[ 153.63 -173.76 -142.11   74.07  -57.55   39.11] Out: 153.63, 39.11
[ 0.04  0.04 -0.10  0.05 -0.11  0.13 -0.01] Out: 0.04, -0.01
[  99.72 -125.44   61.07   18.40  -78.20] Out: 99.72, -78.20
[ 0.065  0.172 -0.118  0.132  0.089  0.194] Out: 0.065, 0.194
[ 0.053 -0.057  0.130 -0.011 -0.003 -0.106] Out: 0.053, -0.106
[-18.98  -5.54 -16.24  -6.61  11.40  -4.55] Out: -18.98, -4.55
[ 135.80 -124.62  -88.23   47.21  157.45] Out: 135.80, 157.45
---
array([ 40,  48,  97, 227]) --> 227, 97

array([137,  56, 181, 244]) --> 244, 181

array([29, 35, 73, 12, 86,  5]) --> 86, 73

array([7445, 2334, 8380, 3464]) --> 8380, 7445

array([3129, 3457, 1638, 8497, 7685, 1102]) --> 8497, 7685

array([2, 8, 7, 1]) --> 8, 7

array([[4, 6, 5, 5, 2],
       [2, 1, 2, 5, 4],
       [7, 3, 4, 1, 5]]) --> 7, 6

array([8, 3, 2, 1, 0]) --> 8, 3

array([[163, 152,  54, 125, 175],
       [243, 128, 177, 126, 154]]) --> 243, 177
---
5	-22	62	4	10	-65	-36
-5	5	-23	-2	-2	22	5
8	-15	52	4	6	-50	-20
Answer: -2, 62

71	26	50	-16	-13	-40	-51 Answer: -16, 71

5	4	20	-9	26	23	-34
4	4	-2	4	-4	-4	4
60	42	1	44	-31	-25	73
Answer: 4, 73

24	52	58	78	-60 Answer: 58, 78

45	-85	19	-49	61 Answer: 19, 61

27	-61	32	51	-11 Answer: 32, 51
---
[[ 31  58 -56  10 -62]
 [-36   9 -51  29 -39]
 [-12 -31   1 -51 -29]] result: -12

[[-25 -29  50 -79  -3 -14]
 [  6  -3  19   5   8  -9]
 [-11   9 -38   2 -14  17]] result: -11

[[ 10  26  55 -29  63 -38   1]
 [ 52  43  42  11 -47  -5  34]
 [-37  33  43 -21  22 -52   1]] result: -37

[[-51  -7  24  55  57]
 [-10 -32  26  77 -21]
 [-11 -53  21  -1  43]] result: -11

[[  4  50 -44  53   8  47  40]
 [-52 -42 -79 -81 -34 -65 -27]
 [-29   2 -58  -8 -33   9  23]] result: -29

[[ 32  -8  46   3   9 -68]
 [-11 -23 -64   6  -8  -3]
 [  7  13  13 -26  23  -2]] result: 7

[[ 66  20 -63  24 -18 -31]
 [ 78  24 -45  38   1 -23]
 [ 72  22 -56  31  -9 -28]] result: 72

[[ 22 -12  16  10 -31  -8 -66]
 [  2 -16  16  10 -31  -8 -26]
 [ 20  -5  16  29 -31  13 -26]] result: 20

[[-67   4  16 -15]
 [  1 -27  -9  14]
 [ -1  13  35 -30]] result: -1

[[-33  -6 -18  -6   8  -4]
 [ -4  12  52  27 -67   7]
 [ -9   7  16  15 -22  -3]] result: -9
---
[[64 25 31 21]
 [72 91 71 78]] result: 71

[[ 76 967 468 650 704 584 932]
 [773 231 566 431 325 455 285]] result: 455

[[598 686 664 688 652 570 604]
 [511 162 545 208 216 427 887]] result: 427

[[-614 -147  533 -540  -24  -94  205]
 [-645    8  533 -615  -39 -372  343]] result: -372

[[ 319  286   54 -612  493  524]
 [ 576  914  376  889  664  752]] result: 664

[[2227 4563 8119 8278 4869]
 [6304 4155 1352 4563 2878]] result: 4563

[[1 2 6 4]
 [6 2 3 7]] result: 3
---
-6	15	76	-1	10	-24	-8 >> -8
-19	81	-43	-48 >> -48
77	82	-73	-42 >> -42
-31	10	-9	11	74 >> 74
-4	-33	-51	31	65	52	61 >> 61
51	-70	-36	31	6	-58 >> -58
32	85	-57	-35	-73	54 >> 54
---
Input: ((23, 45, -10, 4, 31), (33, 27, 28, 20, -30))
Output: 23, -30
Input: ((13, -13, -2, 16, -34, 34, -16), (-32, -14, 3, 25, -26, 15, -11))
Output: 13, -11
Input: (87, 13, 94, 25, 43)
Output: 87, 43
Input: ((657, 167, 821, 258, 667, 435, 428), (747, 334, 540, 334, -214, -507, 327), (30, 401, -173, -108, -445, 663, 119))
Output: 657, 119
Input: (866, 608, -641, -873, -790)
Output: 866, -790
Input: ((-240, -619, -148, 463, 806, -180), (-481, -138, -146, 429, 733, -334))
Output: -240, -334
Input: (2475, 2761, 2650, 8246)
Output: 2475, 8246
Input: ((910, -443, -169, 174, 756), (-134, -582, 291, 160, -873), (-127, 71, -178, -176, 996))
Output: 910, 996
Input: ((5, 5, 4, 5, 4, 2), (4, 5, 4, 6, 6, 8), (4, 4, 4, 3, 3, 1))
Output: 5, 1
Input: ((75, 23, 29, 9, 25, 10, 18), (60, 47, 33, 28, 26, 10, 17))
Output: 75, 17
